Each row is where one point has got to under a steady rotation. How many steps took it there?
The counts run from 0 to 136.
[0.01,-0.97,-2.02,0.96,1.63,0.46,-2.24,1.71,-2.56,-2.00,-0.91,-0.58,-0.57,1.24,-2.43,0.27,-0.67,4.28,-2.04,-0.77,-2.55,-3.80,-2.51,3.95,-2.19,0.73,2.27,1.01,3.71,-0.62,-0.83,-2.96,-3.09,2.16,0.74,0.31,-2.39,-1.30,-4.15,1.24,-2.08,0.82,3.06,-0.09,1.26,2.07,1.07,2.01,-0.13,1.91,0.43,0.28,-2.14,0.87,-0.27,0.46,-2.38,5.32,0.60,-1.20,2.34,0.61,-2.69,0.41,0.83,-0.52,-0.16,2.32]
81
[1.15,2.51,-0.79,-3.41,2.18,-0.67,-0.32,0.90,-2.23,-1.52,-1.31,-1.26,-1.93,1.54,-1.30,-2.04,-0.92,4.49,-4.05,-1.42,-1.76,-1.85,-3.43,0.73,-2.35,1.40,0.15,1.20,1.42,0.36,1.71,-0.53,0.00,1.11,-0.85,0.38,-3.47,2.40,-3.00,2.43,-0.81,-2.17,1.64,-1.12,-0.51,0.39,3.87,3.16,1.61,0.27,-1.92,0.51,-3.41,0.14,-0.08,0.38,-1.23,2.57,1.57,-0.10,-3.44,1.37,-4.78,-2.02,1.25,1.30,-2.00,0.96]
36
[0.15,-1.08,-2.17,0.78,2.33,1.53,-0.75,1.87,-2.04,-2.30,-0.40,-1.29,-2.28,1.46,-1.94,1.34,-0.74,3.52,-1.57,-0.63,-1.35,-3.10,-1.87,2.72,-1.89,0.19,1.68,0.73,3.42,-1.09,-1.24,-3.91,-3.18,2.18,0.13,0.41,-1.83,0.39,-2.94,1.58,-3.06,0.58,3.03,0.66,0.32,1.82,0.84,2.25,0.87,1.62,0.50,0.95,-2.03,0.94,-0.35,1.33,-2.05,5.93,1.14,-1.56,1.76,0.98,-2.50,1.21,1.04,0.29,-0.87,0.93]
82
[-0.24,-0.35,-1.15,-3.42,3.03,-0.24,-1.43,3.04,-4.33,-0.61,1.96,-1.11,-1.93,1.25,-0.77,-1.11,-0.44,5.48,-0.58,-1.70,-2.52,-1.19,0.88,-0.25,-1.51,0.47,0.03,0.05,-0.23,1.68,-0.82,-3.69,-2.41,2.74,-1.49,0.80,-0.23,0.63,-2.94,2.06,-3.38,-1.87,1.77,-1.80,1.82,-0.44,0.60,-0.45,2.39,-0.76,-1.80,0.14,-2.44,0.15,-0.32,1.20,-2.58,4.50,0.88,1.70,-1.65,0.29,-3.11,2.07,-0.28,-0.46,-0.46,2.15]
58
[0.75,-1.04,0.20,-0.51,1.34,0.73,0.16,0.65,-2.36,-0.66,1.07,-1.48,-3.43,1.65,-1.96,0.07,-2.22,2.49,-2.08,-2.81,-1.74,-1.53,-2.84,2.98,-2.65,0.47,0.21,1.94,2.12,2.39,0.05,-1.80,-1.09,1.55,-0.41,-0.72,-2.67,0.30,-1.60,2.92,-2.43,0.34,0.62,-1.02,-1.11,0.98,0.04,4.59,2.24,1.40,-1.45,0.41,-3.66,2.48,-2.08,-0.27,-1.06,5.25,0.41,-1.50,2.20,1.85,-4.03,-0.17,1.39,0.77,-2.90,0.83]
0
[3.05,-1.79,-3.38,-1.69,2.22,-1.13,-0.88,-0.55,-2.32,-1.48,0.29,-0.99,-2.85,3.09,1.24,1.22,-2.57,1.47,-3.49,-1.11,-0.10,-3.69,1.24,1.52,-1.70,1.35,1.79,0.12,1.15,1.21,0.08,-2.93,-3.60,3.15,1.01,0.99,-1.48,1.88,-2.29,2.88,-1.67,0.19,2.68,-1.01,-1.29,2.28,0.53,2.78,2.04,0.17,-1.15,2.23,-3.82,0.09,-1.06,2.13,-2.35,3.18,0.54,1.22,1.63,2.04,0.69,-0.74,2.22,-1.06,-1.94,-0.12]
65
[2.50,0.92,-2.20,-1.34,3.58,-1.41,-1.44,-1.34,-2.39,-2.14,-0.54,0.27,-3.56,1.02,-0.03,0.55,1.88,3.02,-4.52,-1.14,-1.48,-3.25,-2.68,1.25,0.05,0.65,0.77,-0.29,2.11,-1.72,1.31,-1.05,-2.93,1.62,0.36,0.74,-3.36,1.73,-1.47,1.88,-0.88,0.56,3.19,0.02,0.56,0.30,2.82,1.36,2.28,0.79,-1.02,1.33,-4.00,-0.76,-0.70,0.80,-1.71,5.06,0.86,-2.37,0.66,1.59,-2.93,-2.05,2.26,-0.14,-1.40,0.29]
117
[0.27,-0.20,-0.51,-0.71,2.85,-4.05,-1.54,2.25,-3.07,-1.21,1.92,-2.31,-2.79,0.34,0.46,-1.19,-3.09,2.13,-2.06,-2.54,-3.34,-2.03,-1.70,3.32,-1.38,1.81,0.64,1.04,1.22,2.71,0.21,-4.21,-3.54,1.77,0.97,1.86,-1.35,-1.95,-1.03,2.61,-1.45,-1.57,0.06,-1.05,-1.21,0.81,0.67,0.67,3.64,-2.09,0.43,1.61,-1.92,1.07,-0.59,-1.46,-1.47,3.45,0.21,0.38,0.62,1.65,-1.58,-0.47,-0.11,0.56,-2.44,1.68]
25
[-0.17,0.87,-3.42,-0.96,1.14,-4.66,-1.63,0.85,-0.76,-0.82,-0.41,0.48,-0.83,1.05,-1.13,-0.33,-1.54,3.84,-1.33,-1.27,-3.77,-3.58,-1.08,1.18,-2.77,1.80,0.91,0.40,1.89,2.17,-1.16,-3.11,-2.89,1.10,1.11,1.90,-2.43,-1.53,-2.84,3.34,-0.18,-3.27,0.43,-1.70,-2.40,1.38,1.81,-0.32,1.25,-0.92,-0.94,1.10,-3.54,-0.53,0.96,1.41,0.24,3.20,0.74,1.64,1.08,1.59,-0.77,-1.71,0.80,0.66,-1.91,4.33]
28
[0.66,-0.75,-3.07,-2.49,2.19,-1.42,-0.33,0.39,-2.74,-1.96,2.59,-0.69,-2.51,0.74,-0.99,-2.95,-2.85,5.24,-2.39,-0.88,-1.32,-0.71,-0.19,0.00,-3.08,1.63,3.16,-0.47,-0.20,2.39,0.55,-2.42,-1.13,1.67,1.03,1.26,-2.41,1.18,-1.88,2.17,-1.43,-3.87,-0.10,-1.81,0.10,0.34,1.16,1.89,1.67,-0.86,1.16,2.47,-3.14,1.32,-0.96,1.81,-3.54,4.38,0.51,0.80,-1.80,1.42,-1.87,-0.58,1.94,1.77,-0.55,1.05]
61
[0.66,-1.01,0.03,-2.46,1.70,-1.71,-0.12,0.65,-2.95,-1.71,0.67,0.15,-2.89,2.56,0.01,1.44,0.01,1.26,-1.18,0.07,-1.10,-2.53,-1.17,2.00,-0.15,3.74,0.67,1.46,2.10,0.99,-1.04,-1.47,-3.36,2.49,0.82,-0.35,-2.69,2.97,-2.51,0.92,-2.55,-1.31,2.30,-1.89,1.87,-0.70,3.01,0.99,2.74,-0.11,-0.26,0.63,-5.42,0.50,-1.68,1.82,-2.24,5.03,-0.05,0.88,1.43,0.65,-1.20,-1.38,2.20,-2.00,-3.38,-0.47]
17
[-0.53,0.37,-0.64,-1.03,1.35,-0.22,-2.45,1.49,-3.67,-0.17,1.19,-1.49,-0.48,1.36,-0.08,-1.89,-0.34,5.59,-0.99,-1.04,-2.58,-2.98,-0.38,2.26,0.00,-0.45,-0.07,1.41,1.54,0.43,0.84,-2.74,-2.35,1.74,0.43,1.15,-3.66,0.40,-2.60,0.97,-2.04,-3.38,3.97,-2.50,2.41,1.46,2.30,0.71,1.45,-1.71,0.18,-2.76,-5.73,-0.41,0.48,-0.41,-0.55,3.59,-0.35,0.49,1.46,1.13,-1.56,-0.38,0.17,-3.13,-0.97,2.43]
55
[4.49,2.50,-1.10,-1.98,1.63,0.18,-0.59,-0.36,-1.33,-3.24,-0.26,-0.58,-0.18,2.48,0.25,1.90,-1.91,3.39,-2.32,-0.34,-1.56,-1.09,-1.38,1.13,-2.23,1.33,-1.43,-0.18,1.40,2.22,0.62,-0.59,-0.96,1.65,-0.81,1.11,-4.37,1.70,-3.85,1.82,-3.50,-1.48,3.46,-1.23,-3.41,0.98,2.72,0.09,2.16,-1.99,0.59,1.20,-3.68,-0.19,1.10,0.17,-1.26,3.71,-0.06,-1.01,-1.35,0.90,-0.78,0.57,1.55,-1.21,-2.72,0.35]
70
[3.81,0.57,-0.82,-3.08,2.55,0.34,-1.87,1.00,-3.15,-2.07,-0.02,-2.48,-0.84,1.86,-1.36,-0.40,-0.57,3.87,-2.32,0.25,-0.03,-2.41,-2.61,1.83,-1.81,-0.01,-0.42,1.58,2.90,-1.18,-0.58,-2.85,-1.39,-0.49,-0.33,0.63,-4.48,2.15,-2.72,1.63,-2.07,-0.34,3.51,-0.24,0.16,2.05,2.39,0.30,2.52,-0.92,1.56,-0.24,-3.65,0.16,-0.52,0.23,-1.72,3.76,-1.06,-2.28,-1.25,-0.20,0.23,-0.37,1.47,2.06,-0.32,1.77]
121
[-1.61,0.36,-2.11,-1.80,3.48,1.10,-1.72,3.03,-2.38,-1.82,-0.27,0.73,-1.70,0.88,-1.14,0.57,-1.49,3.56,-1.24,-1.79,-1.94,-2.42,0.45,1.55,-0.91,0.13,0.21,0.87,1.58,0.37,0.25,-3.58,-2.61,2.24,-0.67,-0.34,-0.94,-1.35,-3.46,2.54,-2.49,-1.17,2.36,-1.20,-0.05,1.22,-0.10,0.35,1.59,-0.69,-1.79,-0.68,-3.41,-0.63,0.57,0.54,-2.50,7.08,0.76,1.23,-0.02,1.95,-2.61,2.47,0.70,-3.76,0.08,1.39]
132
[-0.36,-0.46,0.19,-3.67,1.52,-1.23,-0.18,0.34,-1.93,-0.79,2.05,1.08,-1.78,1.33,-2.85,0.47,-2.06,1.63,0.00,-1.82,-0.82,-2.50,-1.12,1.50,-1.71,1.41,0.23,2.44,0.15,1.97,-0.47,-2.34,-2.32,-0.36,-0.11,-0.21,-5.24,0.17,-1.09,4.28,-0.73,-2.44,0.38,-2.06,-1.05,1.52,-0.99,0.68,2.18,0.07,-1.88,0.33,-4.77,1.99,-1.03,0.99,-0.46,6.66,-1.66,1.01,0.17,1.87,-1.01,-0.12,2.83,0.69,-2.07,2.49]
127
[-1.82,0.81,0.04,-3.32,1.43,-3.69,-0.97,0.81,-1.16,-4.12,1.16,0.68,-0.66,0.87,-0.32,-0.09,-0.71,3.40,-1.89,0.36,-2.47,-2.16,-2.32,2.28,-0.88,2.21,-0.09,-0.04,1.57,-0.08,0.24,-2.78,-1.54,1.70,0.59,1.97,-3.31,0.74,-3.24,-0.25,-3.88,-2.49,1.33,-1.89,2.77,-0.08,2.09,-1.46,1.51,-0.33,0.50,1.84,-2.78,-0.30,1.02,0.47,-3.49,5.26,0.15,1.83,-0.58,-0.02,0.82,-1.01,2.56,-0.90,-1.83,3.26]
94
[1.94,0.89,-1.79,-0.58,2.93,-1.81,-0.79,1.68,-1.82,-1.05,1.85,-3.22,-2.79,0.19,0.12,-0.01,-2.23,4.19,1.07,-2.00,-2.61,-1.59,-1.52,1.66,-1.41,0.58,-0.22,-0.37,2.13,0.47,-0.48,-4.65,-1.97,3.75,-0.55,1.95,-1.72,-1.18,-2.73,1.48,-2.96,-1.39,1.86,0.94,-1.06,0.50,1.94,1.50,3.33,0.01,-1.38,1.13,-3.73,-0.13,-0.10,1.22,-0.58,3.03,1.50,1.32,-0.34,0.74,-1.16,1.29,-0.42,2.14,-2.12,2.53]
108
[1.67,0.34,-0.58,-4.38,3.90,-2.51,-2.06,1.42,-2.79,-0.64,0.11,0.45,-2.29,2.05,-1.39,-0.15,2.58,3.69,-2.01,-0.69,-1.22,-3.78,-1.54,3.23,0.30,0.11,-0.43,1.40,0.05,-0.06,-0.56,-2.39,-3.31,1.09,-0.11,0.81,-3.68,1.61,-1.56,3.26,0.61,0.38,3.26,-0.33,0.97,0.49,0.18,-0.13,2.25,1.06,-2.32,0.95,-2.89,1.37,-0.94,-0.20,-1.28,2.81,0.27,2.03,-0.07,0.61,-1.77,-1.06,1.42,1.59,-1.83,3.29]
41
[2.07,2.41,-1.52,-2.75,3.50,-0.23,0.38,0.99,-1.93,-1.23,-0.08,-2.49,-3.13,0.51,-0.18,-0.96,-1.73,4.33,-2.52,-1.53,-1.27,-1.45,-3.25,-0.17,-2.28,1.11,0.22,0.23,2.52,-0.41,0.97,-1.21,0.06,1.13,-0.90,-0.19,-2.42,2.42,-2.30,1.61,-2.02,-2.28,1.65,-0.06,-0.67,0.50,3.76,3.48,2.63,0.55,-1.60,1.22,-3.36,0.71,-1.15,1.77,-1.24,4.01,1.73,-1.31,-2.62,1.63,-4.50,-1.17,1.47,0.43,-1.96,0.92]
35
[0.54,0.30,-2.82,-2.72,4.12,0.27,-1.99,1.62,-1.18,-1.26,0.38,-0.36,-2.82,1.32,-1.39,0.14,-3.07,1.07,-2.19,-0.40,0.85,-2.01,-2.17,2.97,-1.06,1.01,0.11,2.50,3.14,0.98,0.09,-1.89,-0.67,0.00,0.94,-1.95,-2.10,-0.67,-3.21,3.16,-1.91,-0.15,1.07,-0.55,-0.58,2.61,0.70,1.92,3.60,-0.68,0.34,0.69,-4.59,1.10,-1.69,-0.50,-2.98,6.05,-0.35,-0.70,0.51,1.66,-0.18,1.26,2.12,-0.19,0.50,-0.88]
48
[-0.80,3.14,-0.29,-1.76,3.83,0.36,-0.12,3.72,-3.27,-1.90,-0.28,-1.65,-0.92,1.44,-2.35,-1.97,-1.77,4.62,-2.49,-2.49,-0.69,-1.31,-2.54,2.73,-3.26,-0.41,1.54,1.09,3.60,1.30,-0.15,-2.90,-2.11,0.96,0.64,-0.36,-2.39,2.40,-3.13,0.51,-0.60,-1.39,0.20,-0.56,-0.01,0.81,2.03,1.18,0.55,1.25,-1.25,-0.79,-2.57,1.97,0.84,2.53,-1.57,5.03,0.97,-1.12,-1.21,0.49,-2.47,-0.55,2.43,0.61,-2.08,0.45]
85
[-0.04,-1.60,0.09,-1.44,1.69,-2.06,-0.81,1.98,-2.97,-1.94,-0.33,-2.11,-3.57,1.93,0.49,-0.24,-2.89,1.01,-3.70,-1.96,-2.32,-1.30,-1.05,1.37,-1.52,2.88,0.98,1.32,2.95,1.75,-0.34,-2.61,-2.81,0.97,1.07,0.36,-0.69,0.30,-0.74,4.06,-2.61,-0.34,1.22,-1.75,-1.11,0.14,1.89,2.09,3.30,-2.33,1.36,1.97,-3.03,1.02,-1.76,0.70,-2.51,4.76,-0.14,-1.58,0.42,2.32,-2.85,-1.00,-0.04,-1.02,-2.59,-0.26]
100
[-0.04,-0.72,1.11,-3.18,1.56,-0.99,-0.08,0.75,-3.19,-2.81,0.55,0.37,-1.51,2.12,-0.55,2.12,0.38,1.66,-2.05,-0.45,-1.84,-0.93,-0.90,1.30,-0.82,4.21,-0.03,1.67,2.39,1.44,-0.40,-0.28,-3.29,1.78,0.76,0.49,-3.45,2.48,-3.00,0.84,-2.17,-1.96,2.14,-2.05,0.89,-1.34,3.61,0.82,2.47,-0.51,0.42,1.00,-4.64,-0.39,-0.21,1.20,-2.24,5.32,0.23,1.10,-0.50,0.79,-2.18,-0.60,1.77,-1.05,-3.53,-0.13]
18
[2.06,0.68,0.16,-2.55,1.14,-2.24,-1.62,1.01,-1.07,0.17,0.91,-0.84,-1.98,1.86,-0.51,-0.93,-0.94,4.14,-2.40,-1.77,-1.94,-1.42,-2.99,2.91,-1.80,0.92,-1.71,0.46,-0.44,3.75,0.31,-1.54,-0.93,1.00,-1.34,0.35,-2.49,-0.03,-2.05,3.57,-2.34,-0.50,0.14,-1.22,-0.74,0.41,0.00,0.59,2.62,-1.01,-1.96,2.36,-1.60,2.12,-1.54,-2.21,-1.61,4.42,0.08,-1.00,0.70,1.77,-4.70,0.06,-0.24,-0.60,-2.81,3.03]
75
[-1.30,2.26,-1.34,-0.91,4.11,-0.32,-1.53,3.60,-2.64,-1.98,0.71,-1.21,-1.26,0.54,-0.56,-0.85,-0.32,5.68,-1.89,-0.85,-1.44,-2.49,-1.85,4.77,-0.64,-2.11,0.82,0.46,1.54,-0.22,1.05,-4.56,-3.10,2.71,-0.64,1.43,-2.14,0.71,-3.19,0.54,-3.31,-0.59,2.70,-0.14,1.07,0.11,0.02,-1.20,1.61,0.67,-0.51,-0.31,-1.25,0.36,1.70,-0.99,-2.03,4.54,1.43,0.09,0.64,0.89,-1.89,1.50,1.79,-0.85,-0.11,1.93]
7
[0.34,-1.20,-1.07,-2.27,2.33,1.29,-0.94,2.18,-3.62,-1.25,1.54,-1.30,-2.29,1.24,-0.10,-0.52,-0.71,5.47,0.58,-0.32,-2.37,-1.12,0.66,0.76,-0.40,-0.33,0.25,0.55,-0.27,1.09,0.79,-3.41,-1.93,2.64,-1.29,1.77,-2.05,0.75,-2.28,2.64,-3.89,-2.14,3.75,-1.31,2.26,-0.53,0.93,-0.07,2.91,-1.71,0.28,-0.28,-3.70,-0.55,-0.29,0.45,-2.03,5.20,1.24,1.14,-0.06,1.25,-2.80,1.68,-0.41,-1.57,-0.18,2.09]
57
[0.52,0.18,0.53,-3.19,3.72,-3.20,-0.82,2.30,-1.51,-0.49,1.15,-1.51,-1.55,2.35,0.96,-1.16,-1.51,3.26,-0.87,-0.70,0.34,-3.93,0.04,5.41,0.42,-0.67,0.08,2.32,1.04,0.66,0.12,-4.31,-3.02,2.42,0.46,1.15,-3.20,2.76,-1.00,1.45,-2.37,-1.42,2.32,-0.89,1.39,0.84,1.38,-0.37,2.52,0.23,-1.74,0.52,-3.09,0.96,0.17,0.07,-0.84,2.55,0.44,1.90,2.41,1.54,-0.55,-1.93,2.53,-0.78,-1.75,1.46]
90
[-0.99,0.16,-1.33,-3.67,3.48,-0.07,-1.99,2.50,-1.15,-0.28,-0.72,-0.06,-2.53,1.13,-1.74,-0.60,-2.60,1.20,-3.10,-1.69,-0.22,-1.42,-2.02,2.89,-1.75,0.78,0.00,2.55,2.49,1.83,-0.13,-1.88,-0.43,0.28,0.47,-2.01,-2.12,-0.97,-2.31,3.83,-1.18,-0.06,-0.06,-1.26,-0.50,1.33,0.93,1.42,3.31,-0.65,-1.20,0.23,-4.69,0.22,-2.05,-1.39,-2.47,5.97,-0.14,-0.01,-0.16,2.39,-1.80,1.00,1.83,-1.78,-0.22,0.23]
49
[0.97,-1.08,-2.05,-0.04,0.31,-2.25,0.20,-1.07,-1.46,-0.71,1.69,0.77,-0.82,-0.14,-1.50,0.51,-1.51,4.52,-0.48,-0.31,-2.25,-3.76,-3.01,1.43,-0.55,1.52,0.93,-0.09,1.11,0.99,-1.09,-1.73,-1.55,0.17,0.46,1.17,-4.89,0.14,-2.55,3.88,-1.66,-2.24,1.78,-1.10,-0.69,2.27,1.00,1.63,1.77,-0.26,0.06,1.89,-2.60,3.23,-1.23,1.11,-1.21,5.36,-0.41,-2.14,2.49,0.91,-2.48,-1.60,1.92,0.16,-1.70,3.54]
78
[-0.53,2.09,-1.31,-1.87,3.98,0.84,-0.22,3.29,-2.95,-2.06,-1.60,-0.37,-1.34,2.21,-2.41,0.00,-0.71,3.45,-2.00,-1.63,-0.45,-1.74,-1.33,2.06,-2.92,0.36,1.25,0.95,2.87,1.26,-0.70,-2.84,-2.66,0.74,0.09,-0.94,-1.20,1.78,-3.44,1.20,-1.81,-0.10,0.84,-0.21,-1.21,0.24,1.33,1.42,0.60,2.04,-1.52,-0.35,-2.01,1.32,-0.35,2.87,-1.69,5.69,1.69,-0.78,-0.47,0.77,-4.11,0.50,1.90,1.26,-1.93,0.45]
84
[0.04,-0.59,-0.50,-3.37,1.30,-3.08,-0.67,1.21,-1.02,-4.38,1.42,0.32,-0.63,1.20,0.62,0.46,-2.28,3.45,-1.04,1.13,-1.87,-2.83,-1.74,0.70,-0.49,3.12,0.27,0.29,1.87,-0.83,0.37,-2.51,-0.61,1.50,0.62,1.65,-3.57,1.02,-2.95,1.31,-4.05,-2.73,2.09,-1.31,1.53,0.77,2.49,-0.40,2.23,-0.90,2.03,2.12,-2.86,0.57,0.46,1.47,-3.96,5.46,-0.73,0.13,-0.59,0.70,0.75,0.09,2.56,-0.81,-0.41,2.15]
95
[0.04,-0.94,-3.31,-2.88,1.99,-1.14,-1.10,-0.16,-2.97,-1.88,0.17,0.02,-1.60,1.94,-1.49,-2.31,-3.33,4.49,-3.89,-1.03,-1.72,-1.66,0.93,0.39,-3.70,1.82,3.19,-0.38,-0.11,3.00,0.98,-1.71,-0.57,1.65,0.72,1.97,-2.33,1.11,-2.30,2.54,-1.26,-2.89,-0.10,-3.00,0.04,1.74,0.65,1.89,0.43,0.01,0.18,2.48,-3.25,0.86,-0.25,0.54,-3.34,3.26,0.68,2.01,-1.44,2.11,-1.10,-0.44,2.16,1.02,-0.27,1.18]
62
[-0.20,-0.72,-1.72,-4.08,2.34,-1.08,-1.23,3.10,-1.78,-2.11,-1.54,-0.19,-0.26,1.90,-0.80,0.08,-2.35,3.05,-2.65,0.71,-1.16,-2.87,-1.14,0.99,-0.96,3.96,1.03,2.05,2.47,0.69,-0.94,-1.28,-0.19,0.98,0.86,-0.53,-1.42,0.02,-4.41,3.29,-2.12,-1.95,1.23,-1.28,0.93,1.60,2.77,0.58,3.07,-1.74,1.65,2.12,-2.18,0.43,-1.36,0.35,-4.86,3.81,-0.11,1.18,-0.96,0.99,-0.89,0.68,0.38,-1.48,0.27,1.43]
97
[0.39,-0.95,-1.38,-3.81,2.10,-0.93,-0.50,1.72,-1.33,-3.17,-0.32,0.31,-0.79,1.69,0.03,0.67,-2.89,3.07,-1.51,1.70,-0.87,-2.79,-0.75,0.32,-0.54,3.92,0.84,1.08,1.80,-0.50,-0.96,-1.52,-0.27,0.67,0.50,0.39,-2.68,0.67,-3.38,3.25,-3.93,-2.83,2.09,-1.64,0.88,1.15,2.96,0.12,3.03,-1.57,2.12,2.74,-2.62,0.43,-0.50,1.46,-4.56,5.54,-0.05,0.73,-0.97,1.28,-0.01,0.04,1.47,-0.86,-0.12,0.98]
96
[-1.27,1.68,0.52,-1.59,1.27,-1.73,-1.39,1.70,-1.29,-1.18,1.42,-0.60,-3.45,0.75,-0.10,-1.60,-2.29,1.42,-3.01,-3.78,-1.62,-2.18,-2.34,1.14,-1.53,-0.47,-1.35,1.74,2.85,1.06,0.61,-3.40,-1.73,0.54,0.80,-0.76,-2.74,-0.14,-0.28,2.32,-1.85,-1.03,1.02,-1.50,-0.01,1.73,0.44,1.11,1.71,-2.01,-1.53,-0.83,-4.78,0.39,-0.45,0.55,-0.66,6.41,-0.77,-2.05,1.08,2.16,-1.17,-1.47,2.31,-3.03,-2.08,0.62]
51
[-0.49,1.69,-0.46,-3.80,3.08,-0.10,0.12,2.43,-1.25,-2.05,-1.12,-1.84,-0.90,3.12,-1.06,-1.07,-3.07,3.00,-1.91,-0.29,0.15,-2.31,0.69,4.67,-2.12,-1.55,1.86,2.42,1.33,2.47,1.68,-2.94,-0.52,0.56,-0.76,0.80,-3.58,3.22,-1.18,2.65,-2.27,-2.58,1.76,-2.82,-1.11,1.18,1.53,0.54,1.75,0.22,-1.29,0.36,-2.53,0.54,1.18,-1.27,-0.43,3.16,0.72,0.73,0.93,2.98,-2.15,-1.23,3.04,0.18,-2.56,0.58]
88
